One vector is turned by the same rotation once a step. Each row is the vector after some number of steps, and that number follows the row.
The counts run from 0 to 156.
[-12 -72 -19   5  17  33  47  21  30 -76   3 -14  -4 -17   3  33  19 -46
  44  69  20   6 -17  19  39  27   8 -30 -22 -34  51  22   2   4  37 -61
  16  53  34  33 -45 -21 -17  27 -36  11  -3  10   8  -9 -54  35   1  14
 -37  46  82  18 -33 -59  48  20  -4 -59   6  48]	22
[-14 -58  15  14  36  45  83 -24  50 -46   9 -23   5 -30  36  67  39 -20
  34  41  42   9   0  22  63  15  25 -16  25 -84  40  51  15  21   7 -47
 -10  35  33  38  -4 -36  -5  25 -33 -27  19  14  14  26 -45  56  -8   3
   7   6  71 -29 -21 -31  75  -9  41 -11  23  34]	93
[ 10 -44  31  -5  33  72  80  31  74 -22 -23 -21 -29 -39  33  50  29  -5
  37  38  18  10  -7   7  51  -8 -20 -17 -12 -37  58  29 -11  -4  11 -53
   5  -7  35  36 -29  -1  -1  50 -27  20  51   4  11  21 -77  53 -17  38
   9  29  56  16 -44 -45  69  18  13 -42   5  34]	154
[-26 -59  -8 -13  50  47  68 -16  29 -49  14 -30  -4  -8  48  52  38  18
  43  25  33  39  -5   7  29  25 -11 -45 -23 -28  59  25  -5  22   1 -63
  -5  43  45  49 -11 -14  14  22 -21   3  44   3   6  20 -65  53 -14  26
  -3  43  75 -11 -27 -54  71  44  -5 -22  38  45]	86
[-47 -79 -13  41  31  44  57   3   2 -64  11 -35  -2  10  10  52  22  -6
  53  59  22  55 -16  27   4  29 -10 -45  -1 -50  43  62  11  27  21 -50
  -1  28   6  25 -43  -8 -12  33 -19  10  32  -8  38  19 -35  42 -13  22
   7  29  56 -18  -3 -62  49  20  -3 -33  68  62]	119
[-15 -81 -19  29  42  40  55 -19   3 -81  19 -17   2  15  37  49  14 -12
  36  47  37  61 -29   7  29  52   7 -34  12 -39  57  57  19  21  14 -65
  28  48  18  17 -27 -15   6  12 -29  -8  39  20  29  22 -43  27 -15  18
  14  31  70  -9 -14 -69  60  18  -8 -21  52  36]	5
[-22 -60   6  22  24  26  58  -2  28 -94   8   3  -7 -22  25  46  -1 -38
  30  45  30  36 -44   6  48  55   6 -24 -13 -38  64  48  29   6  29 -61
  46  25  17  35 -35 -42   4  24 -32 -14  12  36  21  -2 -49  36   5   8
  -6  31  75   1 -22 -47  54 -10   2 -41   0  31]	96
[  8 -75  13  42  31  50  84 -10  32 -56  20 -10   9  -4  35  55  13 -45
  52  47  27  14 -11  12  38  47  16 -10  42 -59  44  69  13   8  20 -51
  27  38  14  22 -17 -36 -10  19 -38 -24  40  22   9  44 -37  19   6   5
  15   5  72 -18 -27 -67  59  -3  30  -8  16  38]	6
[ 16 -95 -32   8  27  50  78  14  52 -40 -32 -47   0   7  20  54  27 -51
  48  56  33   6  -7   8  31  18  13 -24  24 -67  35  41 -13  -2   4 -45
  -9  18  32  22 -34  11  -8  15 -22   7  52  -3  23   8 -76  45 -15  30
  43  17  33  26 -27 -67  47  -7  24 -21  35 -16]	148
[-23 -50   2  18  48  39  71 -12  29 -25  24 -41   3 -13  37  65  51   0
  39  37  45  12  24  27  35  24  21 -20  -5 -62  30  25   7  10  12 -45
 -29  72  52  29 -19  -9  -7  25 -23  -2  18   2   7  37 -53  55 -33  15
 -20  34  86 -23 -31 -43  53  27  18 -26  25  47]	12
[-14 -62  -7  26  18  57  72  15  59 -97 -27 -20  -6 -27  -6  29   0 -26
  45  62  31  27 -43   9  18  27  -9 -33  -2 -46  64  46   6   4  20 -44
  11  -6  17  36 -35 -22 -13  25 -33   6  35  25  25 -11 -59  45  11   9
  -5  28  48  28 -26 -68  74 -33  -9 -35  34  22]	55
[-33 -66   1  25  27  26  57  -2  15 -68   3 -29 -17 -11  31  54  34 -30
  24  58  22  48 -16  31  61  11   8 -43 -11 -68  60  58  18  29  31 -54
   7  26   9  25 -42  -8 -17  30 -24   8   7   7  52  10 -42  45 -46  24
   6  29  52 -23  12 -19  54   0   8 -43  59  60]	110
[ 22 -77 -13 -19  23  60  71  29  50 -47 -25 -22 -15 -23  22  41  20 -18
  49  45  27 -14 -30   1  43  21   3 -16   6 -40  35  22 -20  -2  16 -50
   9  22  31  52 -36 -21  -2  28 -36  11  50  13   7   0 -84  40  -4  28
  -5  22  68  29 -59 -73  57  19  11 -37  16  10]	67
[-22 -70 -14  11  20  54  62  22  33 -72 -19 -24  11 -14  -7  31   3  -9
  49  68  24  30 -32  28   1  42 -13 -30 -19 -37  50  30  -9  11  33 -40
  10  29  24  29 -41 -14   2  35 -28  19  23  12  16  -3 -61  43  -5  23
 -31  37  67  20 -26 -84  52   3 -15 -49  56  38]	132
[-10 -62 -23  -8  48  46  77   8  56 -25 -28 -51  19 -31  25  58  38 -20
  38  57  49  20  18  23  41   8  10 -13 -10 -70  46  29  -9  17  22 -28
 -42  22  41  23 -19   4 -12  13 -17  -3  39  -2  18  11 -76  48 -47   5
  10  18  61   6 -34 -42  70 -29  14 -17  54  10]	57
[-20 -60  -7  19  37  28  78 -21  25 -49   7 -38  18 -31  24  71  48 -31
  38  45  37  10   0  55  48  24  23 -24  23 -97  17  57   2  20   4 -45
 -24  44  33  35 -28 -13 -22  19 -26 -12   2   2  37  16 -39  60 -25   3
   7   8  57 -23 -12 -28  65  -6  44 -25  31  46]	20
[-20 -47   1   2  50  34  53 -12  28 -48  20 -34 -19 -19  52  62  35  11
  22  42  24  54   8   4  50  16  -2 -47 -41 -27  65  36   9  23  13 -64
  -3  36  41  41 -27   8  -1  27 -15   4  36  16  13  15 -59  43 -39  26
   4  46  82 -22 -22 -35  68  37  -8 -35  36  41]	4
[ 18 -52  28  10  28  69  87   8  70 -21   0 -15   7 -17  38  67  27 -25
  48  39  37  -4  -1  -6  58  21  15   6  23 -59  46  43   2  -3   1 -53
   9  20  29  30 -21 -12  -6  33 -34 -14  51  18  -5  49 -66  39  -4  18
  13   7  67  -3 -57 -56  65  11  34 -20 -10  22]	80
[ -5 -45  31 -16  47  53  70   8  51 -38   2 -26 -14 -25  45  49  45   1
  29  23  35  19   6   2  62   2 -11 -32 -26 -35  53  33 -13   4  -8 -59
  -4  13  53  44  -8  -9   0  21 -30   4  48   6   7  24 -73  56 -21  31
  -9  32  60  -8 -40 -37  67  31  20 -27   2  48]	81
[-32 -56  -3   0  32  44  73 -29   8 -69  20 -22 -15 -15  50  52  39  10
  36  24  31  51 -27   7  42  26 -15 -54  -6 -35  56  34   9  22   8 -79
  16  24  23  43 -25 -17  10  27 -24  -4  37  -1  26  26 -53  50 -12  28
  16  35  54 -24 -16 -47  63  42   3 -25  48  52]	0
[ 11 -97 -12  25  17  60  76  21  29 -38  -9 -37   4  10   4  49  37 -52
  64  76  19 -13   0  18  32  17  23 -15  31 -74  21  57 -11  -5  14 -43
 -11  31  13  15 -36  11 -30  20 -42   6  30  -3  27  18 -61  39  -2  23
  11  10  42  14 -29 -69  35  -2  35 -38  21  26]	34
[ 11 -55  31  38  29  64  74  30  67 -35  15 -28   7 -22  19  54  40 -51
  53  77  11   1  18  21  45   1   6 -14  17 -75  37  56   3   2  10 -38
 -20  24  27   8 -23  -6 -16  32 -45   9   4  -1  18  24 -43  50  -7   8
 -21  13  63   7 -38 -42  56  -2  28 -43   2  52]	121
[-26 -48  16 -11  48  38  60  -9  41 -40  23 -27  -6  -8  36  61  56  -7
  35  43  23  31  17  11  58  13   2 -55 -39 -53  53  25  -3   8  -1 -63
 -19  55  54  32 -27 -10   1  23 -28  14  18  -9  -1  17 -57  71 -22  15
 -19  44  72 -18 -25 -40  61  48   5 -33   9  52]	8
[-29 -52   7   5  42  51  64   6  47 -65 -27 -35 -21 -18  35  54  28   1
  35  37  21  58 -22  -3  43   0 -28 -45 -27 -41  70  37 -13  19   3 -53
  -1  -4  27  30 -33  12  -5  30 -20  17  55   0  28   4 -68  68 -29  31
  19  53  35   3 -14 -36  66  13  -4 -30  50  33]	155
[-28 -72  -9  21  28  40  56  13  19 -69  10   0  -4 -13   5  48   6 -20
  42  60  27  38 -36  24  25  52  13 -21 -12 -23  54  32  19   7  40 -64
  27  56  23  37 -40 -33   0  30 -32   4  11  18  24  -9 -44  32  -2   9
 -35  37  86  10 -27 -73  63   7 -14 -47  35  48]	18
[-22 -53   9  16  25  41  67  25  62 -80 -33 -21  -8 -38   7  36  -3 -21
  40  63  27  40 -38  29  33  26 -10 -18  -3 -39  66  45  22  11  35 -35
  15   0   5  19 -54 -18  -8  37 -31   5  26  26  37  -8 -59  30 -11  10
 -25  22  63  22 -25 -62  69 -37 -11 -50  43  29]	137
[  5 -43  16  -9  55  51  73 -10  59   0  19 -24  -5 -27  51  58  39  -3
  27  28  38  20  14   8  48  19   6 -14 -17 -49  54  26   4   6   8 -49
 -19  33  49  43  -6 -20   3  25 -26  -5  44  12   2  44 -63  43 -30  17
  -3  32  85 -20 -48 -44  67  14  26  -2  18  39]	85
[-15 -56  -4  14  43  56  61  25  60 -40 -10 -57   1 -11  15  50  54 -20
  41  66  37  32  20  16  20   5 -14 -32 -34 -48  63  20 -16   3   6 -38
 -35  25  46  15 -31  28  -2  30 -21  20  27  -2  10   3 -69  64 -27  18
 -16  40  62  10 -30 -44  67   7  -5 -38  51  37]	49
[ -3 -92 -20  18  27  26  64   2   0 -44   4 -33   8   7  25  62  39 -45
  57  65  29  -4   5  28  46  33  35 -33  20 -84  16  53  -4   2  13 -57
  -7  65  24  31 -35 -15  -7  18 -24  -8  15  -7  35   1 -55  51  -9  11
   8  12  49 -18 -14 -64  37  19  33 -29  20  29]	107
[-12 -89 -20  22  35  44  80   2  27 -74 -22 -37  -7   9  24  58   8 -32
  52  53  31  59 -25  -9  21  27   2 -32  11 -54  60  64  13   5  10 -52
  15  13  18  23 -33   7  -4  11 -17 -14  63  11  26  11 -63  32 -19  21
  49  22  35  14 -13 -56  57 -11   7 -12  64   1]	156
[  7 -79   6  15  11  42  64  17  26 -40  13 -21 -23  -2  25  53  31 -56
  48  68  20 -15  -2  14  61  15  16 -22   1 -47  44  33   2 -12  19 -70
  12  53  30  36 -37 -19 -17  34 -43  16  10   5  12  16 -73  41  -1  28
 -25  27  76   2 -45 -66  41  25  16 -60 -11  45]	108
